Each row is where one point has got to under a steady rotation. How many steps took it there?
The counts run from 0 to 766.
[  5   4   5   6  21 -21   6  10 -12 -13   3  -7  -4   6  10  11 -17 -12
  -5  -2 -14 -13   2  -5  18 -15  11 -14   5  10   0  -6   4 -13  -6   9
 -17 -26  -7   3  -2  11 -14 -11   0  -9   4] => 683
[ 14   1   5  -5  10 -24   4  -6 -28 -20  -1   2  -3   1   4  17  -9   6
 -16   4  -9 -22  11  -7   9  -7  -6  -9   1  -2  -5   3 -11  -1  -3   5
 -12 -29  -1  12   0   6 -15  -5  -8  -1   4] => 155
[  6  -1   9   9  18 -23  -2  10 -14  -7  10  -9  -7   9  18  11 -24  -5
  -3  -6 -19  -6   6   3   5  -8  15  -9  -1   2  -9  -2  -1  -8   0   2
 -14 -25  -2  15   0  15  -8  -2 -17   0   6] => 388
[ 11   2  -4  -4  22 -12   5   0 -23 -25   9  -5  -6   1   8  13 -17   1
  -9   3  -5  -9   7  -7  19 -12   0  -6  -9   3   2 -14  -7 -10   3   1
 -18 -23  -5  20   0   7 -19  -6  -7  -3   3] => 711
[  9   4   2 -13  21 -18   1  11 -13 -25   6   0   1  -2   8  14 -13  13
 -23  -9  -7  -8   3  -7   3  -4   8  -1 -12   7  -2  -9 -13 -15  10  15
   2 -16   0  14  -1   5 -23   2  -5  -5   5] => 219
[ 13  11   1 -10  21 -16  -5   0 -13 -11  12  -5  -2   6   7  11 -11  12
 -16  -4 -20  -6 -12   2  14  -4  12   0 -18  -4  -4 -10 -11  -4  10   0
  -7 -21   3  16 -17   5 -17   6 -11   3   1] => 645
[  8   6   2  -7  22 -19   6  -4 -20 -12  -2   1  -9   6  10  18 -22   0
 -16  -7  -9  -5   9  -3  -2  -4  -2  -1 -11  -1  -6  -8 -14   1   6  11
  -8 -28  -2  17   6  13  -5  -3 -14  -9   5] => 565
[  6  16   0 -18  20 -22  -7   3 -15 -11   1   7   3  -9   6  13  -7  16
 -13 -10 -10  -7  -7  -6  13 -14   3   0 -11   1  -3 -13  -5  -3   7  -1
   6 -24  12   9 -16  -3 -18 -10  -3  -4  -1] => 548
[ 11   3  13   6  18 -29  -5   5 -16   1   2  -6  -6  11  17  11 -22  -1
  -7  -5 -19  -9  11   5   2  -4  12 -11  -2  -4  -9   1 -10   0  -4  -1
 -12 -24   3  14   3  14  -4  -7 -18  -2   5] => 764
[ 10  10  12  13  18 -31   0  14   3 -12   7  -6  -5   5  14  13 -14   5
 -12  -8 -12  -7  -7   9  21 -11   4  -2  -2   1  -8  -2 -14  -2  -5   5
 -10 -10  -2  15  -1  13  -6 -14 -10  10   7] => 86
[  9  -1  10   9  17 -28   4  13 -11 -16   7  -8  -5   9  14  12 -20  -5
 -11  -5 -13 -12   9   1   6  -8   8 -10   3   8  -7   1  -6 -12  -3  12
 -14 -19  -8  12   7  17 -11  -7 -12  -1   7] => 536
[  8   5  10  -4  21 -26  -6   8 -14   4   5  -6  -3  15  11  11 -15   1
 -12  -9 -25  -8   1   1  -3   0  20  -9  -6   4  -7   2  -6  -6   2   9
  -3 -25   4   2 -10  13 -12   5 -13 -10   4] => 445
[  5  11   9  -7  13 -17  -3  -5 -25  -4   0   4  -4   2   8  16 -15   3
  -9  -8 -25 -11  -2   2   4  -2  10 -10  -3  -8 -15  -1  -3   4   2   5
  -7 -38   9   7  -9  -1  -9   3  -7  -4  -2] => 648
[ -1  12   7  -3  18 -25   1  13 -12 -11  -6   5   2  -5  11  13 -12  -3
  -5 -11 -12 -12  -3  -6  17 -19   6 -13   8   8  -6  -6   4  -8  -7  10
  -2 -29   5  -2  -7   0 -14 -18   6 -11   3] => 428
[ 13  13  -2  -1  22 -20   1  -8 -13 -14   8  -3  -9   4   9  13 -14   4
 -10   0  -9  -6  -6   0  22 -10  -4   1 -14  -6  -2 -13 -11   4   3  -5
 -18 -22  -2  22  -8  12  -8  -8 -13   4   1] => 236
[ 13   0   3  -7  21 -18   4   2 -22 -23   4  -2  -4   2  11  14 -16   8
 -18  -1  -3 -10  14  -6   6  -5  -2  -3  -8   1  -1  -9 -16  -8   3   8
 -11 -18  -5  20   9  10 -18  -5 -10  -3   5] => 187
[  4  23   4 -15  22 -20  -6   0 -14  -3  -5   8   3  -5   7  13  -9  12
 -12 -10 -15  -6 -10  -2  16 -12   5  -3  -9  -5  -7 -12 -10   4   3   2
   0 -27  12   5 -14  -4 -13 -11   1  -7  -2] => 172
[ 18   6   3  -8  13 -22   5  -4 -24 -22   5  -3  -1   4   0  13  -4   8
 -20   8 -10 -21   5  -7  16  -4  -3  -7  -4   1   0   1 -12  -4  -1   7
 -12 -22  -5  10  -7   8 -22  -3  -4  -1   2] => 154
[  2  10   5   2  29 -25   2  20   0  -9  -1  -4  -3   6  17  11 -21  -5
 -10 -14  -9  -2  -2  -3  10 -13  11  -4  -3  11   0 -13  -9 -11   0  15
  -3 -15  -3   5   4  15 -11 -15  -5 -11   6] => 339
[  1   2   7   4  18 -29   0  11 -15  -9  -2   3  -2  -5  18  14 -21  -3
   3 -11  -6  -6  11  -5   8 -20   1  -9   6   4  -7  -9   3  -7  -5   1
  -6 -28   5   9   3   7  -7 -21  -8  -5   3] => 485
[  5   9   6  -4  19 -21   5  12  -9 -12   5  -5  -2   9   3  13 -13  -6
 -19  -7 -21 -14 -10  -5  11  -5  14 -11   0  12  -4   0  -2 -12   1  20
  -5 -24  -5  -2 -11  10 -17   5   0 -11   4] => 274
[ 15  14   6  -9  23 -21  -4   0 -15 -11   0   0  -2   5  13   9  -8  16
 -19  -2 -10  -7   3   3  15  -4   3  -2 -15  -8  -2 -10 -26   3   2   0
 -10 -15   5  20   2   7 -13 -10  -9   2   4] => 89
[  9  13   9   5  14 -29  -5   0 -15  -1  -3   1  -4   1  13  13 -13  -1
   1  -4 -17 -11   0   3  18 -17   0  -9   3  -5 -10  -3  -1   7 -10  -8
 -13 -32   8  11  -7   5  -3 -19 -10   1   1] => 583
[ -2   9   8   1  15 -22   2  19  -2 -18   5   1   0  -4  10  17 -19   1
 -13 -19 -16  -7 -12   0   7 -11  13  -4   2  10 -14  -4   3 -14   4  19
   2 -24   3   5  -7   1 -15  -3  -1  -2   4] => 397
[ 11   5   7   4   9 -24  -3   5 -12 -13  15  -5  -3   7   4  14 -11   2
 -11  -5 -25 -17 -12   1  12  -6  13  -7   0   3 -11   6   2  -7   1   5
  -8 -26   0   7 -20   6 -16   7 -10   6   3] => 676
[ 10  10   2  -5  19 -13   0  -2 -11 -15  13  -5  -8   7   8  15 -18   5
 -17  -6 -21  -4 -13   3  11  -3  10   1 -14  -4 -10  -9 -11  -1   9   5
 -11 -23   1  21 -10   6 -12   9 -13   3   1] => 268
[  8   5   2  -4  14 -24   9  10 -10 -31   5   1   2  -3   2  16  -9   5
 -21  -6  -7 -19  -4  -8  14 -11   0  -4   4  11  -4  -1  -5 -14   1  19
  -3 -18  -5   6  -5   5 -22  -4   3  -1   5] => 628
[ 12   3  -1 -13  22 -17  -3  -6 -25 -10   7  -2  -7   6  10  14 -19   7
 -13  -4 -14  -5   5  -4  -2  -4   6  -2 -16  -4  -3 -10 -12  -1   9   1
  -5 -26   2  18  -5   9 -12   5 -16  -5   2] => 417
[  6  12   8  -8  15 -18  -5  -5 -22  -5   1   5  -3   1  11  15 -15  10
 -10  -9 -21  -8  -2   4   6  -2  10  -5  -9 -13 -14  -5  -9   6   3  -2
  -8 -33  11  14  -9  -4  -9  -1  -9   0   0] => 295
[  3   7   4  -1  17 -27   6  10  -8 -12   4  -2  -3   6   4  15 -15  -7
 -17 -12 -17 -13  -9  -7   8  -9   9  -8   5  15  -7   2   2 -10   0  22
  -1 -25  -5  -2 -12  12 -13   0  -3 -10   4] => 626
[  9  11   3  -6  23 -33  -6   2 -14   0  -3   5  -2  -1  15  11 -15   9
  -6  -9  -5  -3   8  -3   9 -16  -4   0  -9  -2  -2 -12 -11   5  -2  -7
   1 -21   8  14  -4  13  -5 -22 -15  -3   3] => 287
